In the rows, 128 means zero.
Rotation paths and how fast each direction turns (degrees each step):
Each turn is a multiple of 5 degrees from 10 to 175, or 0.
Each row of a path follows its step; steps can be skipped.
Rotation 1:
step 0: [128 133 133 129 135 120 121 142 120 125 127 122 124 125 117 125 128 123
 123 119 135 127 131 123 117 130 125 124 117 125]
step 1: [134 120 118 120 137 130 121 132 119 130 128 128 141 132 125 135 128 127
 122 113 124 131 130 122 122 126 122 130 126 125]
step 2: [134 132 128 116 131 128 124 142 122 139 137 127 130 126 117 129 131 121
 131 124 134 116 135 127 129 126 124 129 133 129]
step 3: [136 129 131 126 130 115 124 129 129 129 142 130 138 130 121 138 122 127
 122 124 128 120 123 120 127 127 119 132 118 128]
step 4: [133 121 135 123 133 130 137 136 134 132 124 122 142 128 120 127 129 119
 135 125 124 121 127 115 126 118 124 129 126 129]
step 5: [133 117 132 132 126 129 125 137 129 137 141 130 137 129 132 121 140 129
 123 129 127 118 128 124 136 122 127 137 121 128]
step 6: [127 132 138 133 123 126 129 137 133 130 134 115 134 120 129 131 133 124
 127 124 133 130 127 119 124 121 133 123 113 123]
step 7: [135 119 131 136 139 134 126 133 126 125 123 126 137 125 126 118 135 132
 120 117 132 129 124 125 120 126 126 132 116 126]
step 8: [126 127 123 122 130 136 122 140 125 140 130 119 130 129 123 133 142 129
 117 121 131 128 133 127 122 124 136 126 127 119]
step 9: [134 136 132 126 131 124 122 131 118 125 138 125 130 125 120 133 132 136
 125 114 143 124 127 127 121 127 124 134 124 127]
step 10: [133 129 124 121 140 129 129 131 131 132 128 121 140 122 115 138 126 128
 118 119 124 125 121 124 121 127 125 130 134 124]
step 11: [130 120 132 122 131 124 132 134 124 137 136 128 129 135 115 125 132 132
 128 127 133 115 129 121 126 120 121 137 138 123]
[126 129 127 128 128 128 125 131 130 133 131 128 123 131 126 125 127 128
 123 134 129 125 128 129 128 128 128 128 128 125] | 125
[127 127 126 127 124 131 131 127 129 133 128 125 128 128 128 129 123 127
 132 127 131 130 131 126 125 125 129 126 128 124] | 160
[129 127 129 131 122 125 130 128 127 132 130 131 127 125 126 131 132 129
 128 126 129 127 133 131 129 130 130 127 129 129] | 115
[126 121 128 125 128 129 126 126 128 128 124 128 128 134 126 127 132 128
 129 128 125 128 132 126 127 128 130 131 129 128] | 110
Rotation 2:
step 0: [131 126 123 132 117 134 124 136 125 122 121 135 126 129 127 115 140 128
 114 118 137 124 130 126 112 121 143 124 130 125]
step 1: [118 134 124 117 127 123 132 150 133 133 135 137 131 128 129 130 121 133
 124 130 126 119 129 141 126 116 140 130 122 126]
step 2: [127 120 119 128 132 135 117 137 145 139 121 132 137 118 136 133 115 122
 126 120 130 125 139 126 125 129 121 127 139 128]
step 3: [134 129 127 133 137 131 124 132 131 138 129 124 131 130 133 145 138 133
 126 139 131 148 136 136 126 115 122 123 131 125]
step 4: [121 132 129 133 132 116 128 116 131 128 132 119 116 135 119 129 127 119
 123 125 135 125 146 124 120 113 119 126 135 132]
step 5: [127 127 128 133 122 119 130 133 120 141 131 135 124 130 116 124 138 129
 120 122 151 130 133 126 131 135 126 123 116 134]
step 6: [132 128 126 130 111 124 124 137 132 125 129 122 125 138 122 128 118 134
 121 117 120 127 137 141 133 131 140 123 124 143]
step 7: [126 113 130 115 107 135 129 136 127 143 121 128 125 124 134 131 122 116
 127 125 124 131 126 128 128 118 126 131 123 123]
step 8: [141 136 125 132 125 133 119 137 134 137 132 124 132 123 129 128 141 109
 138 132 120 125 136 134 126 122 136 122 133 120]
step 9: [133 126 126 122 135 113 116 138 131 124 122 137 120 135 130 128 137 130
 134 128 127 125 141 122 131 113 120 135 129 117]
step 10: [130 129 129 126 131 108 126 128 130 126 138 140 136 129 131 139 125 116
 126 125 142 130 129 131 139 131 121 118 137 134]
step 11: [141 115 135 140 127 121 124 133 123 119 123 126 139 128 116 127 123 127
 114 122 129 143 131 130 121 127 122 129 129 136]
[129 124 127 125 129 130 126 128 128 127 130 129 130 130 131 135 127 131
 126 124 125 128 129 125 132 131 127 125 127 131] | 90
[126 131 131 129 127 130 130 126 123 127 126 132 127 132 125 128 128 126
 126 127 127 131 131 130 126 131 126 128 127 133] | 55
[129 130 129 121 127 132 128 131 131 130 125 125 132 130 123 128 127 127
 124 129 127 127 127 129 129 130 128 131 130 127] | 65
